(in the rows, 128 means zero)
The rows of X fall into several groups, and each row is roughly a mix of its group's hidden directions.
X (185 x 13):
[[ 82 110 148 118 104 150 118  88 166 175 151 163 141]
 [117 128 117 129 147  68 133  64 141 116 116 148 173]
 [172 139 145 158 150 149 153 127 101  68  90 139 103]
 [105 144 146 151 104 171 165 116  90  99 164 157 162]
 [160 137 181 151 110 157  84 118  95 161 122 122  90]
 [142 164 202 117 125  96 134 161  93 128 152 141 132]
 [116 149 174 158 166  85 128  93 160  99 150 118 104]
 [124 161 118 136 119 167 114  89  66 113 176 142 123]
 [101  99 102 101 164 165 149 139 118 131 100 183 162]
 [113 130 147 185 153 158 101 105 107  88 135 154  85]
 [ 91  74 105 145 138 126 149 125 143 128  58 140 146]
 [180 179 119 103 102 117 110 144 140 170  90 135 108]
 [127  99 173 130 137 180 166 133 109 124  98 138 180]
 [114  87 175 127 152 139  83 155  83 102 129  97 135]
 [149 132  94 132  88 156 181 116 112 174 155 159 141]
 [167 111  97  82  86 179 150 138 104 146 119 143 140]
 [139 179 136 146 179  92 115 123 134 125 183 156 138]
 [138 130 115 177 119 212 123 130 145 116 120 152 109]
 [167  86 124 105 101 150 169  93 142 127  73 137 128]
 [168 129 166 155 112 119 137 144 113 155 177 140  71]
 [178 101 141 169 171 120 141 125 162 162 112  98 104]
 [152 118 160  90 148  93 154 174  93 155 162 152 136]
 [ 96 124 167  94 103 156 122 112  86 188 128 121 146]
 [164 139 111 139 136 127  98 113 186  86 102 176 140]
 [103 113 120  64 114 176 125 105 146  98 169 145 138]
 [147 125  64 170 138 155 129 129 134  99 157 177 130]
 [148 109 178 175  75 108  83 117 113 135 128 125 133]
 [106 170 162 149  84  95 146 157 143 173 133 119  98]
 [130 160 115 135 156  83 178  89 176 153 139 132 118]
 [129 133 115 129 156 143 142 103 125  87 207 149  98]
 [107  83 125  73 148 132 118 175 155 126 104  89 113]
 [141 106 175 157 121 160 193 102 122 127 100 147 148]
 [154 150 182  92 115 116 128 173  79 149 120 140 150]
 [153 104 127 104 111 122 111 171 118 177 155 114 188]
 [145  94  65 163 109 133 130 134 161 108 121  76 129]
 [124 124 137 127 164 113 179  96 108 147 175  77 108]
 [153 124 109 110 114 147 119  96 139 191 145 189 120]
 [160 187 139 114  84 110 141  70 117 137 118 145 121]
 [111 144 126 143 140 129 148 139 147 167 156 101 208]
 [118 136 138 140 105 122 152 200  90 112 109 153 170]
 [159 125 156 191 145 121 135 175 114 140 101 170 115]
 [162 134  92 131 193 138 100 130  99  91 164 127 139]
 [171 111 153  65 140 157 161 137 120  92  97 127 137]
 [149 100 136 157 187 137 138  81 111 165 130  95 149]
 [149 139  87  98 106 179  93  81 164 144 134 124 126]
 [106 113 110  88 139  94 118 145 125 158 140 113 203]
 [ 80  78 122 114 133 116 122  67 101 106 156 114 133]
 [122 146  64 137 102  97  99 159 141 130 159  81 127]
 [148 147 139 128 120 157 122 170 119 139  88 204 127]
 [155 155 147  81 126 189 103 128 108 145 151 137  87]
 [144 177  88 177 123 155 106 148 141 128 176 105 121]
 [132  88 111 103 107 159 106 109 149  76 115 172 163]
 [160 206 127 122  93 118 120  93 105 119 123 107 109]
 [172 147  86  92 136 191 126 108 152 149 123 132 110]
 [146 126 149 182 124 175 122  92 121  83  94 136 103]
 [132 117 136  69 192 123 155 158 116  90 121 130 140]
 [153 145 103 188 133  98 101 177 128 117 103 161 142]
 [165 116 130 122 103 140 120  78 146  97  67 143 161]
 [148 168 162 126  84 126 120  91 154 178 122 101 101]
 [113  96 190 148 123  99  76 171 134 127 114 124 122]
 [163 161 130 162 125 138 148  82 146 143 167 183 121]
 [119 114 109 122 122 148  98 207 103 161 101 130 153]
 [140 125 208 146 121 154 176 104 124 133 115 124 149]
 [118 109 157  59 126 128 167 158 112  86 152 129 132]
 [128 121 115 109 162 146 115 194 123  74 118 165 142]
 [127 111 105 120 174  75 165 160  86 123 137 139 158]
 [145 128  86 180  93 124 112 162 159 134 170 124  97]
 [119 122 163 111 142 163 180 101 126  89 168 168 122]
 [146 106 130  91 129 138 140 113 108  59 134  71 135]
 [ 76  98  51 112 136 105 131 140 122 127 111 120 145]
 [156 105 148 135 133 140  64 130 155 106  95  79 108]
 [ 87 175 109 132 125 121 142 127 116 162 149 198 139]
 [123 103 174 131 148 144  83 102  84 120  95  85 138]
 [ 83 115  98 170 137  90 172 139 114 109  88 116 150]
 [164 120 170  88  89 108 150  90 144 131  85 117 150]
 [158 141 112 157 132 154 153  62 168 131 139 160 103]
 [115 107 117 136 138 117 115 157  92 126 161 153  49]
 [152 108 139 213 116  89 132 112 134 148 110 120 138]
 [172 158  74 152 156 170 123 126 124 103 106 162 132]
 [152 151 159 108 162  97 154 112 183  83 126 135 104]
 [111 146 148 165  82 143 128 103 104 200 137 132 121]
 [146 132 122 153 120  82 114 106 116 113 145 137  46]
 [101 149 139 171 126 150 130 132  66  79 147 113 154]
 [181 138 120 159  97 140 171 103 151 109  78 108 126]
 [106 119 108 169 142 181  92 177  99 139 141 111 149]
 [107 139 159  77  99 158 151 118 151 117  82 109  86]
 [111  95  77 150 102 177 145 143 127 117  80 100 132]
 [148 101 188 142 117 102  87 121  89 148 169 129 120]
 [144 117 197 113 151 148  89 161  87 107 127 135 114]
 [109 135 182 139 122  89  95  69 102 122 142 120 155]
 [ 76 157 110 106  96 120 163 115 117 145  77 160 145]
 [ 72  85  90 178 128 165 111 116 111 119 120 135 121]
 [136 114 156 150  85 146 100  67 161 147 120 128 167]
 [131 110 145 200 171 152 123 159 118 136 123 163 152]
 [146  79 156 107  81 148 182 106  96 117 125 136 132]
 [ 75  85 120 115  93 160 126 144  98 149 124 127 178]
 [173 163 130 175 151 126 119 152 144 117  91 170  95]
 [125 122 148 165 152 128 141 167  92 161 140 192 147]
 [145 133 131 151 148 129 152 156 217 125 135 107 114]
 [131 112 100  74 119 137  95 129 133 128 114  52 129]
 [167  83 133 159  84 161  84 158 111 112 117 121 140]
 [127 134 121 129 129 138 165 175 105  97 179 185 140]
 [149 179  75 136 111 145  93 141 147 161 161 109 107]
 [ 98 119 158 105 143  73 151 131 116 171 169 119 166]
 [ 75 134 142 106 197 116 117 142 111 107 168 117 135]
 [169 100 120 150  88 119 105  96 178 156 138 139 166]
 [148 182 134 139 122 198 104  96 114 138 140 108 109]
 [ 86 158 148 124 150  63 121 104 135 144 173 112 111]
 [104  62  89 113 101 105 112 122 105 132  94 105 156]
 [ 87 123 119 177 164 137 122 137  87  80 115  95 112]
 [143 112 136 109 154 141 107  97 173 186 168 100 113]
 [ 88  99  78 152 118 175 118 114 121 127 145 175 152]
 [125 116 135  51 116 127 118  75  95 138 113 136 102]
 [103 135 136 171  92 148 119 161  77 165 113 129  88]
 [117 151 145 174 115 141 161  93  95  92 169 156 153]
 [104 132 136 150 177 105  92 109  94  90 167 130 166]
 [124 134  67  80 129 175 110 147 140  84 138 122 134]
 [126  78 116 109 143 137 177 160  72 138  96 120 143]
 [144  98 156 111 161  98 168 157 113  80  92 152 144]
 [174 152 137 165 142 122 118 166  94 100 141  96  81]
 [158 123 126 140 176 107 136  87 160 115 168 159  86]
 [ 86  77  96 157 129 131 140 146 141 122 185 137 159]
 [133  87 143 152 173  66 128 118 167 124  96 123 119]
 [123 168 136  96  99  99 150 119 137  76 126  71 113]
 [104 110 145  84  91 138 157 140  78 129 113 171 161]
 [161 136  94 103 119 135  97 109 171 192 130 131  99]
 [141  94 135  82 185 122 144 142 184 134 143 104 128]
 [130 159 117 153 100 122  50 130 125 161 136  91 132]
 [112 125 100 113 133 118 162 127 151 155 119 119 213]
 [115 126 149  68 143  96 136 138 136 170 162 163 165]
 [ 78 105 139 149 132  68 107 151 132  85 125 123 162]
 [143 124  78 175 144 155 139 150 118 110 138 170  79]
 [119 168 134 166  80 121 169 164 142 107 126 112 172]
 [128 133 153  79 115 101 162 154  79  98 106 168 134]
 [108  87  85 148 160 116 134 102 152 127  99  89 174]
 [ 94 145 132 137 119 160 147 102 178 161 132 116 190]
 [171 170 158  78 137 141 142 151 149 118  95 121  88]
 [ 92 103 110 136 146 119 158 146  85 119 148 160 190]
 [ 69 131 115  86 133 152 129 125 182 152  97 153 136]
 [102 151 117 151 121 110  82 165  97 167 146  76 125]
 [ 94 175 104  97 115 112 158 108 140 105  71 153 135]
 [155 119 149 118 158 132 170 120 128  71 146 187 135]
 [142 156 111 186 119 109 115  91 166 128 155 101  87]
 [161 134 115 136 165 117 107 110 161  53 154 141 123]
 [161 153 126  91 122 133 152 156 175 146 150 187 112]
 [109 113 178 137 167 144 189 123  97 108 116 159 137]
 [152  81 131 174 140 128 167 156  74 132 144 154 122]
 [135  99 106 197 179 108 105 151 140 135 150 146 131]
 [ 71 128 150 105 164 139 156 106 164 157  94 160 133]
 [164 166 121  69 139 164 163 122 154 146 142 157 112]
 [149 107 163 119 131 129  85  96 140 135 171  67 108]
 [165 179 118 127 115 174 126  93 130 151 167 159 103]
 [127 169 202 127 126 152 123  87 161 133 144 139 112]
 [ 67 144 165 148 142 108 131  93 184 140 117 140 115]
 [155 180 142 165 146 151 169 117 150 104 131 149  82]
 [ 66 122 127 107  83 132 139 125 160 172 113  91 110]
 [100  75 132 150 120  90 122  65 125 150 110 135 156]
 [155 119 109 103 100 116  87 161 105 111 117  99  65]
 [179 105 149 103 103 126 131 122 135 159 120 147 199]
 [128 172 189 117 160  98 171 127 140 151 133 128  99]
 [154 132 117 159 135 128 184 124 161 121 100 193 116]
 [122  76 149 142 126 131 150 115 114 165  96  60 122]
 [127 125 131  98 189 135 159 167 150 136  80 162 130]
 [158 104 112 145 154 196  97 153  81 119 122 122 131]
 [129 126 110  81 132 141 149  83 121 110 180  74 128]
 [163 101 113  80 124 139 168 137 150  87 137  79 116]
 [125 138 110 134 103 182 123 197 149 165 128 121 152]
 [128 149 146 120  92 131 136 122  98 152 191  77  96]
 [114  91 123  86 129  96 103  82 151 141  98  83 106]
 [107 106 153 129 115 131 171 196 134 118 107 150 173]
 [ 94  97 150 137 106  83 178 140 137 176 157 115 129]
 [152 191 126 149 102  72 131 107 113  95 122 106 120]
 [145 136  73  97 117 128  85 170  94 164 142 146 115]
 [147 157 110 140 115 141 145 184  80 182 137 148 128]
 [ 95 173 162 123 143 180 134 106 172 126 122 125 166]
 [ 98 124 109 148  85 124  97 133 182 137  74 151 141]
 [ 98  96 104 153 151 132 139  87 183  92 105 157 128]
 [146 127 101 137  83 107 105  63 165 119  92 119 121]
 [151  99  97 210 122 112 126 104 112 132 138 125 158]
 [134 177 141 121 149  85  87  77 157 106 142 150 124]
 [121 143 136 173 114  93 162 137 122 125 178  90  81]
 [181 159 149 157 101 132 140 152 114 100  92 152  84]
 [ 92 111 128 149  99 145  91  92  83 161 152  89 139]
 [121 125 174 174 117  70 130  92 101 111 144 100 135]
 [177 148 146 152 164 109 141 112 193 134 120 137  94]]

One row of each group comes first, with its name. Which group is each row after those in?
[141 153 111 119  99 170 116 158  81 166 137 177 145]  V
[100 156 180 120  73 119 128 103 164 160 137 116 106]  E
[147  90 174 140  93 113 136 105 138 165  91  81 117]  M
[145 137  80 134 128  98 108 168 115 130 158 121  61]  K

[144 164 158 166 166  89 119 120 111 166 123  83 106]  E
[102 125  92 128  76 138 100  92 119 124 169  77 131]  M
[100 142  80  87 151 139 166  90 147 139  86 126 153]  M
[166 105 124 162 176 147  70 121 145 113  96 120 148]  M
[135 114 146 104  84 106  92 101 170 133 185 123 152]  M
[174 124 126 113  90 103 175  99 144 117  79 127  97]  K
[155 164 127 109  81 149 148 171 129 156 129 184 132]  E
[ 82 124  88  88 124  89 131 132 146 156 127  94 174]  K
[ 88 168 113  80 113  95 186 109 139 114 132 141 130]  M
[107 161 182 110 117 126 145 145 143 168 160  75 119]  K
[127 124 161 136 104 110 182 180  75 133 145 148 126]  E
[128  87 156  92 144 127 104 127 103  65 126 140 171]  E
[136 119 118  57 118 187 119  90 146 132 126 145 144]  E
[ 68 119 124  98 172 131 117 164 132 127 113  84  95]  M
